Which row each row swaps with, under one turn or mirror:
peba: [  1  13 -11  11   0   2  -2  -2   4   0  11  19  -5   1 -10   7   3   0]
Rudu: [ -1   6 -11 -11  -4 -20  -7  -4   6   8  20  15  -8   2  12   5  -2  -1]
ritik: [ -3  15   1  -7 -13   1  -5   2   1   0   7  17  -7  12  -7   8  -1  10]
paru: [ -8  12  -9   9  -1  -6  -2  -6   4   0   6  17   2   0 -13   3   1   1]
kige: [ -1   6  -8 -15  -3 -13  -3   1   8  10  15  13  -7   1  10  10   1  -5]
bitum: [  0  17  -9   7   0  -3  -2  -5   6  -1   8  18   3  -1 -13   8  -1   9]
Votek: [ -1   4  -4   5  -8 -11   3 -12  10  10  14  -1  -4  13 -10   9 -16   5]
mor: [  4   4 -11   0  -6  -7  -6 -13   4   1   7  -3  -2  12  -1   4 -17   5]
moko: [  0   6 -10  -9  -8 -19  -9  -3   3  11  22  13  -7  -2  12   5  -5  -1]
Vebak: [  3   3  -9   2 -10  -9  -3 -13   7   7  10  -4  -4  12  -4   8 -18   2]
mumir: [ 1 17 -6 10 -8 -1 -1  0  6  1 16 21  0  1 -8  4  4  3]
Vun: [  1   4  -7   2  -9  -8  -2 -12  10   6  12  -2  -3   5  -4   1 -19  11]
diler: [ -6  11   1 -10 -10  -5  -9   3   7   2   2  20  -8  10  -2  10   2   8]
Roset: [  4  13  -3   5  -9 -12  -1  -7  11   8  10  -1  -5  12   3   4 -18   9]
gonot: [  4   7  -7   3  -9 -11  -7 -16  13   2  10  -4  -2   7  -5   5 -13   7]
mamiv: [  1  16  -8   9  -1  -4   0  -7   1   4  11  16  -2  -1 -12   7   4   1]
zaf: [ -5   3 -13 -11  -7 -18  -6  -6   7  11  22  11  -8   0  10   6  -2  -2]
Luz: [  0   4 -13 -13  -7 -15  -6  -4   6   8  21  14  -7  -2  12   6  -1   0]
tibi: [  7   7  -9   3 -14  -8  -5 -12   7   7  10  -2  -1   7   0   7 -17   7]
papaf: [ -1  14  -4 -15  -8  -3  -5  -4   8   0   4  20  -6   7  -8   6   3  13]
Zulob: [ -5  16 -10  -1  -4   1   1  -9   3   2  13  18   4   6 -12   6   5   3]
fudo: [ -4   7 -10 -11  -3 -17  -8  -5   8   1  27  16  -4  -3  10   4  -8   5]
vamub: [  4   8 -10   5 -12  -8   0 -14   9   4   8  -3  -2  12   0   7 -16   5]
kevos: [  0  12 -13   8  -3  -3  -1  -1   4  -1  12  14   5   5 -11  10   5   6]
dut: [ -2  16  -3 -10 -11  -1  -5   4   4   1   2  19 -10   9  -6   8   1  11]
sefuf: [  2   8  -9   4  -5 -11  -2  -7   8   1  10  -6   0   7  -1   8 -19   8]
vilo: [ -1  15  -8   4   1  -8   3  -2   8   2  11  14   8   1 -10   4   6  11]
luga: [ -3  14  -4   6   0  -7  -1   0   1   1  11  14   0  -4 -10   8   7   8]
Fule: [ -1   8   3  -4   0   1  -5   1   7   3   2  19 -11   8  -3   6   4   7]
visek: [  1  18  -9   7   0  -6  -2  -2   2   0  11  16  -1   0 -12   7   5   6]
rolob: [  8   9  -9  -1  -6  -4   0 -10   7   4   9  -1   2  13  -7  11 -15  -1]
mena: [ -2  14  -4  -9  -9   2  -7   3   8   0   5  25 -11   6  -2   8   1  12]
kuzuk: [ -5   2 -16  -8  -8 -14  -8  -1   1   4  20  15 -10   2  11   2  -3  -2]
pid: [  0  11   2  -8 -11  -6  -2   0   4   0   0  23  -3   5  -6   2  -1  13]
suto: [ -7   5  -9  -7  -7 -12  -6  -3   8  10  25  13 -10  -3   9  -1  -7   1]
pozez: [ -6   9 -12 -10  -9 -15  -8   2   8   5  24   8  -8   1  14   8  -6   0]
migov: [ -5  13 -13  -7  -8 -20   1  -3   3   9  22  13  -4   1  13   3  -6   4]
fur: [  0   8  -3  -9 -10   1  -8   1  10  -1  10  20  -8  14  -5   1   3  12]
mek: [ -6  17   0  -4  -9   1  -6   6   8   2   5  21 -10  13  -1   6  -4   2]
Kam: [  7   9  -8   5  -6  -5   8 -14  11  10   8   2  -4   9  -2   2 -15   7]
lom: [ -6   9 -15  -8  -4 -17  -8  -3   6   9  22  17  -9   2  13   9  -4   1]
bak: [ -7   8 -12  -9  -6 -15  -8  -8  10   5  21  10  -8  -2  13   5   0  -3]
bazuv: [  1   4  -8   5 -12  -2  -1 -10  12   1   9   0  -5   4   2   7 -20   8]
Zam: [  7   6  -6   4  -9  -5  -4 -14   8   4   9  -1  -2   7  -2   8 -18   1]
meror: [ -3  12  -7 -13  -4 -15  -2  -6   7  12  20  20 -11   4  10   2  -7  -1]
vepu: [ -8   0  -8 -10  -7 -16   2  -1   6  14  22  14 -11   4   6   7  -3   1]
zugo: [  0  12  -1 -13 -12   0  -5   0   4   4   6  21 -12  10  -4   5   3  11]
Niz: [  3   8 -10   4  -7  -8  -2 -13  11   6   7  -2  -3  11  -2  11 -17  11]

pozez pairs with sefuf
Roset pairs with migov
Fule pairs with Zulob
diler pairs with kevos

Which row each row swaps with, under one turn or mirror:
dom: [  8   9   0  -7  -3  -1   5 -14   1  11   1  -9  -2  -1  -5  -9  -8  -1]
dusa: [ 17   2 -10  -9  -1   4  -3   6  -7  -3  -9  -1  -6   0  -9  11  -2   2]
tofa: [10  7 -4 -3  4  4  2  0 -8 -6 -1 10  1 -3 -5  6  9 -3]
zik: [ 15   1 -11  -9   2   4   2  13   0  -4  -9   1  -2   8  -4   9  -2   2]
rida: [  2   5  -6 -18   6 -12   2   8   5  -8   3 -10  -3   2   9  -8  -7  -2]
Zuba: [ 11  10  -4  -2   5   3   6   4   0 -11  -8  12   5   1   0  -2   5  -7]
gapek: [  8   7  -5  -5  -3   0   0 -16   3   5   3  -6  -4  -4  -7 -10 -12  -3]
nalo: [  8   5  -6  -6  -2   3   2 -13   4  10   3  -6   2  -5  -3 -12 -10  -3]
fumu: [  2   4  -5 -15   3 -12  -3   8   9  -8   2 -13   1   4   5  -8  -7  -4]
Lem: [ 13   7  -6  -2   6   2   2  -1  -7 -11  -8  11   4  -4  -1  -1   6  -6]
Lok: [10 10 -5 -3  2  2  4  3 -4 -9 -1  8  4  0 -1  3 12 -5]
tepuz: [12  9 -3 -4  9  4  3  0 -7 -7 -8 10  5  0  0  0  8 -6]
biloz: [ 17   1  -9 -10  -1   6   0  11  -6  -6  -8   0  -2   1  -6  11  -3   2]
vitiv: [  7   7  -3  -9  -2   2   2 -11   3  12   3 -11  -1  -4  -7 -10  -7  -5]
fon: [12 12 -7  1  2  7  5  0 -5 -9 -1 12  3 -1  1  0  3 -5]
Mulev: [  9   8  -5  -6  -1   1   1 -15   0   9   4  -9  -2  -6  -3  -8 -10  -5]
Redu: [  8   7  -5 -10  -1   0  -1 -14  -1   9   2  -6  -3  -5  -6 -11 -12  -1]
degel: [ -1   7  -3 -15   7 -11  -1   9   2  -8  -1 -12  -1   3   9 -10  -8  -3]
fip: [ 17   4  -7 -10  -2   7   1  12  -3  -4 -10   2  -4   2  -6   9  -2  -1]
dabal: [  3   5   0 -15   4  -9  -1  13   4  -6   1 -14  -4   3   7 -10  -6  -5]
tar: [ 19   5  -9  -7   1   2   1  11   0  -7 -16   4  -2   3  -4   5  -6  -1]
Vupa: [  6   8  -2  -5  -4   0  -1 -14   0   8   4  -9   4  -3  -4 -11  -9  -2]
rika: [ 13  10  -4  -2   4   3   4  -2  -3 -10  -8  11   4   1  -3   1   6  -9]
fiv: [  0  10  -1 -16   4 -10   1  11   9  -4   3  -8  -1   4   7  -8  -4  -4]
Tid: [17  3 -8 -5 -2  5  1 13 -1 -4 -9  0 -2  4 -6 11 -2  1]
lalet: [  2   5  -2 -16   7 -10   1  11   8  -5   1 -12  -1   0   9  -7  -6  -6]
bisir: [  7   4  -3  -3  -1  -1   1 -13   3  10   0  -8  -1  -5  -6 -11 -10  -4]
Rer: [ 17  -1  -5 -11   4   0   0  10  -3  -5 -14   0  -4   3  -8   8   0   0]
dazoz: [12  9 -6 -5  6  4  4  0 -6 -9 -6 13  2 -2 -2  1  5 -9]
siz: [ 19   2 -13  -9  -2   5   1   7  -4  -6 -16   0  -2   2  -5   5  -4   2]
bibe: [ 20   5  -2  -8  -3   7   1  11  -3  -5 -13   0  -2  -3  -7   4  -2   1]
ziner: [16 10 -2 -3  2  2  3 -3 -8 -8 -6 10  2 -5 -2 -3  7 -6]
kad: [ -2   7   1 -16   5  -9  -1  12   5  -6  -1 -12   1   5   7  -7  -4  -3]
ner: [  8   6   1  -5   0   4   1 -14   2   9   5  -6  -2  -3  -5  -8  -8  -2]
todus: [  3   6  -4 -17   4 -12  -4  11   6  -4   1 -13  -1   2   8  -6  -3  -7]
mosak: [  9   8 -11  -3   9   3   2   0  -4  -9  -4  11   1   3  -1   5   6  -7]
sifat: [  1   8  -2 -16   5 -10  -1  11   6  -6   1 -11  -5   0  10  -8  -8  -3]
Kisan: [  5   6  -5  -4   1   2   2 -14   1   9   4  -7  -3  -1  -5 -11  -9  -4]
bimup: [  4   6  -2 -15   8 -10  -2  10   6  -8   0 -10  -3   5   9  -7 -10  -5]
Zenug: [ -1   6  -3 -11   4 -11  -3  12   5  -5   4 -12  -2   1   9  -7  -7  -4]
tek: [  0   7  -6 -17   6  -8  -1   9   4  -6   4 -10  -1   1   7 -11  -7  -7]
vosuz: [  0   6  -4 -16   5 -11  -4  11   6  -7   4 -11  -2   3   4  -9  -5  -6]
Lamem: [  8   7  -3  -3  -4  -1   3 -13   3   8   5 -10  -3  -2  -9  -8  -8  -1]
veg: [ 21   4 -11  -7  -1   5   1  10   0  -6  -7   1  -4   1  -6   9  -4   1]
pire: [  6   8  -5  -6  -3   3   1 -11   2  10   2  -9   1  -3  -7 -13 -10  -3]
namam: [  6   7  -2  -6   0   0   3 -15   3  11   2  -7  -4  -4  -4  -8  -9  -2]

tofa pairs with tar
ziner pairs with zik
bibe pairs with mosak
fip pairs with dazoz
Rer pairs with fon

